Here are some points:
array([ 0.8,  1.6,  0.5, -0.6, -0.7, -0.1, -2.1,  0.1, -0.7, -1.3, -0.5,  0.2,  1.8, -0.6, -1.1,  0.3, -0.7])
array([ 0.8, -0.3, -1.0, -0.3, -0.8,  1.2, -1.5,  1.7,  0.9,  0.9, -0.7,  1.9,  1.3,  0.5,  0.3,  1.1, -0.7])
array([ 1.2,  0.6,  0.8, -0.6,  0.5,  1.3,  0.1, -1.3, -2.0, -0.5, -0.6, -0.9, -0.2, -2.5,  0.5, -0.1,  0.6])
array([ 0.8, -0.4, -0.5, -1.3,  1.2, -0.2, -0.5, -0.7,  0.8,  0.8,  0.6,  1.6, -0.2,  1.3, -1.3,  3.1, -1.7])
array([-0.7,  0.6, -0.5,  0.4, -0.9,  0.6, -0.7, -0.7,  0.0,  0.0,  0.1,  0.6, -0.6,  0.7, -0.8, -0.5,  1.5])
array([-0.7,  0.9,  0.7,  0.8,  1.6,  1.0,  0.2, -0.9, -0.1,  0.6, -0.8,  0.2,  1.2, -2.0,  0.6, -1.8,  0.9])
array([ 0.2, -1.0, -1.6, -0.6,  0.5,  0.3, -0.1,  0.0,  0.1, -0.2,  0.2,  0.8,  1.2, -0.2,  0.9,  1.0,  0.8])
array([-0.1,  1.6, -1.2,  0.3,  0.6,  0.1, -0.6, -1.1, -1.7, -0.6,  0.2,  0.0, -0.4,  0.3, -0.1,  0.2,  0.7])
array([-0.6,  0.7, -2.1, -0.3,  0.5,  0.1,  0.5, -1.0,  0.6, -1.3,  1.3,  0.1, -0.5,  1.9,  0.1,  0.4, -1.9])
array([ 0.1, -0.9,  0.0,  1.0, -0.7,  0.5,  0.2,  0.2,  1.9,  0.0,  0.8,  1.4,  0.2,  1.0, -0.8,  0.6,  0.2])
array([ 0.1,  0.9, -0.2,  0.9, -0.2,  0.1,  0.2,  0.2,  0.8,  0.6, -0.2,  1.4, -0.2,  2.7, -0.1, -0.1, -1.0])
array([ 1.0, -0.2, -0.1,  0.1,  1.7, -0.7, -0.6,  0.1,  1.5, -0.7,  0.0, -1.1,  0.3, -1.6,  0.0,  0.2,  1.0])
array([ 0.6,  0.8,  1.6,  1.0,  0.8,  0.0,  2.2,  0.1,  0.3,  0.2,  0.5, -0.6,  1.2, -0.6,  0.1, -0.6,  1.8])
array([ 1.2,  0.4, -1.2, -0.1, -1.5, -0.6,  0.1, -1.5,  1.0,  0.7,  0.5,  0.5,  0.3,  0.5, -0.4, -0.1,  0.1])
array([-0.9, -1.6,  0.8,  2.3,  1.5,  1.3,  1.3, -0.5,  2.1, -1.9,  0.1, -0.4, -0.4,  2.3,  1.3, -1.2,  0.5])
array([-0.5, -1.5,  0.3, -0.2,  1.7, -0.2, -0.9,  0.8, -1.4,  1.0, -1.1,  2.1,  0.7, -0.3,  2.5,  0.4, -0.6])
array([ 0.2, -0.2, -1.3,  0.4,  2.0,  0.1, -1.4,  0.3,  2.0,  0.7,  0.0,  2.0, -0.9,  1.7,  1.1,  0.2, -1.3])
array([-0.8,  0.2, -1.3, -0.3, -1.7,  0.2,  0.1, -0.5,  1.3, -0.2,  1.9,  0.8,  0.5,  1.0,  0.4, -0.1, -0.7])
Here are 10 more points, each followed by its number:
array([ 1.4, -0.5, -0.8, -0.4, -1.1,  0.5,  0.0,  0.4,  0.4,  1.8,  0.1, -0.7,  0.1, -1.7, -0.3, -1.3,  1.0]) 0
array([-0.7,  1.6,  0.3, -0.6, -0.4, -0.5, -0.7,  0.2, -0.2,  0.4, -0.8, -0.4,  0.7, -0.7, -2.6,  1.0,  1.5]) 1
array([ 1.0, -0.8, -1.1, -0.7, -0.9, -0.9, -0.4, -0.3,  0.7,  1.3,  0.2,  1.4, -0.3,  0.4,  0.0,  1.2, -1.3]) 2
array([ 1.8,  1.2,  0.7, -1.4, -0.6, -1.6, -2.3, -1.2, -0.5, -1.3, -0.1, -0.5,  0.4, -3.4,  0.7, -2.3,  1.4]) 3
array([-1.3,  0.0, -1.7, -0.5,  0.1,  0.0,  1.6,  0.4,  0.7,  0.4, -0.6, -1.0, -0.9,  0.5,  0.3,  0.7, -1.3]) 4
array([ 0.0, -1.3, -0.2, -0.6, -1.6, -0.3, -1.8,  0.7, -1.0,  0.2,  0.0,  0.0, -0.3, -1.8, -1.5, -0.5, -0.2]) 5
array([ 0.5,  1.5,  1.8, -0.6,  0.1, -0.8, -0.3, -0.1, -1.8, -0.1,  0.2,  0.1, -1.6, -1.1, -3.0, -0.4,  1.4]) 6
array([-0.1, -1.0,  0.1,  1.2,  1.0, -1.9,  0.0, -0.3, -0.9,  1.2,  0.0,  2.2,  0.1, -0.9, -0.8,  0.6,  0.9]) 7
array([ 0.1, -0.2, -0.4,  0.3,  0.7, -0.6,  0.5,  0.7,  0.5, -0.1, -0.2,  0.3,  0.5,  1.1, -0.1, -0.9, -1.6]) 8
array([ 1.4, -0.3,  1.4, -0.3,  1.1, -1.3, -0.3, -0.7, -0.9, -1.2, -0.3, -1.4,  0.2, -1.2, -1.4, -0.3, -0.2]) 9
Which three of these numbered points are nearest to each point below, looking only along the 5 directions in which the first points spread most? Their numbers follow each, nearest first.
array([-0.5,  0.9,  0.6,  0.1, -0.4, -0.9,  0.3,  1.3, -1.0, -1.0,  0.6, -1.0,  0.5,  1.5, -1.5,  1.5, -0.5]) > 4 8 1
array([ 1.0, -0.6,  0.9, -1.2,  1.7, -0.7,  0.7, -0.8, -0.6, -0.5, -0.5, -1.5, -0.5, -0.8, -1.7,  0.4,  1.1]) > 9 6 1
array([-0.1,  0.7, -1.1, -2.4, -1.2, -0.8,  0.9,  1.1,  0.8,  1.6,  1.3, -0.4,  1.8, -1.3, -2.3,  1.8,  0.3]) > 1 5 0
array([ 0.0,  1.2, -1.4, -1.6, -0.8, -1.0, -1.7, -1.2,  0.7,  0.2,  0.8,  1.2,  0.7, -0.5, -0.2,  0.5, -1.4]) > 2 5 1
array([ 1.5,  1.3,  1.8, -1.6, -0.8,  0.0,  0.2, -0.1, -2.2, -0.3, -0.3, -2.3,  1.4, -1.8,  0.3, -2.1,  0.4]) > 3 6 1
array([ 0.2, -1.4,  0.9, -0.6,  0.9,  0.0, -0.3, -0.1, -0.8, -1.2, -0.7, -1.4, -1.0, -1.2, -0.5, -1.0,  2.4]) > 9 6 0
array([ 0.5, -2.2,  0.5,  2.0,  0.6,  2.0,  1.0,  0.0,  0.9, -1.7, -0.3,  1.7,  0.4,  2.5,  1.4,  0.0,  1.3]) > 8 4 7
array([-0.1, -0.6,  0.9, -0.5,  1.0, -0.1,  0.5, -2.1, -1.0, -1.0,  0.3, -2.5,  0.1, -0.1,  0.6, -1.3, -0.3]) > 9 6 4
array([-0.1, -0.4,  1.5,  1.1,  0.7,  2.3,  0.9,  0.6,  0.2, -0.9,  0.9,  0.7,  0.1,  2.5,  3.5, -0.8, -0.4]) > 8 4 7
array([ 0.8, -0.5,  0.2, -0.9,  1.3,  1.1, -1.9,  0.4, -1.4, -0.3,  0.7, -0.4,  0.5, -2.5,  0.2, -0.7,  2.0]) > 3 9 7
array([ 0.5,  0.9, -0.2,  1.0, -0.1,  0.5,  0.5,  0.7, -0.9,  1.1,  0.3,  0.4,  0.3, -1.6,  0.3,  0.2,  2.6]) > 0 5 1
array([-1.1, -0.7, -1.8, -1.3, -1.0,  0.2,  0.5,  0.3,  2.0,  1.1,  0.2,  0.7,  0.7, -0.6,  0.7,  0.6, -1.1]) > 2 8 7
array([-0.3, -1.3, -2.1,  0.2,  0.1, -0.6, -0.8,  0.5,  0.2, -0.1, -0.5, -1.2, -0.7, -1.2,  0.7,  1.8,  0.3]) > 7 4 8
array([ 0.4,  1.4, -0.8, -0.6,  0.0, -1.0, -2.8,  1.0, -1.0,  0.8, -0.8,  0.2,  2.0, -1.0, -1.1,  1.3, -1.9]) > 5 2 1
array([-0.1, -2.6,  0.9,  2.6,  1.3,  1.1,  1.3,  0.5,  1.4, -0.6,  0.1,  1.4,  1.1,  2.0,  2.0, -1.1,  2.1]) > 8 7 4
array([ 0.6,  1.0, -2.4, -0.8, -1.0, -1.4, -0.8,  1.4, -1.2,  2.5,  0.4,  1.4,  0.7, -0.9, -0.9,  1.1, -1.6]) > 2 5 1
array([ 0.6, -0.7,  0.7, -1.1, -0.2, -0.3,  0.8, -0.9, -0.1, -1.0, -0.8, -1.8, -0.6, -0.3,  0.0, -0.6, -1.2]) > 9 4 6
array([ 0.5,  0.3,  0.2,  0.6, -0.9,  1.4,  0.2,  1.1,  1.3,  2.4, -1.1, -0.3, -1.5, -1.0,  1.1,  0.5,  0.0]) > 7 0 8
array([ 0.8,  0.5, -0.6,  0.2,  1.8, -0.9, -0.4,  1.5, -1.3,  0.1, -0.2, -0.5, -0.5, -1.0,  1.3,  0.7,  0.0]) > 7 9 8
array([-0.7, -0.5, -2.0, -0.5, -1.5, -0.8,  0.2,  0.7,  1.5, -1.4,  1.0,  1.1,  2.3,  0.6,  0.6,  0.4, -0.7]) > 2 8 4
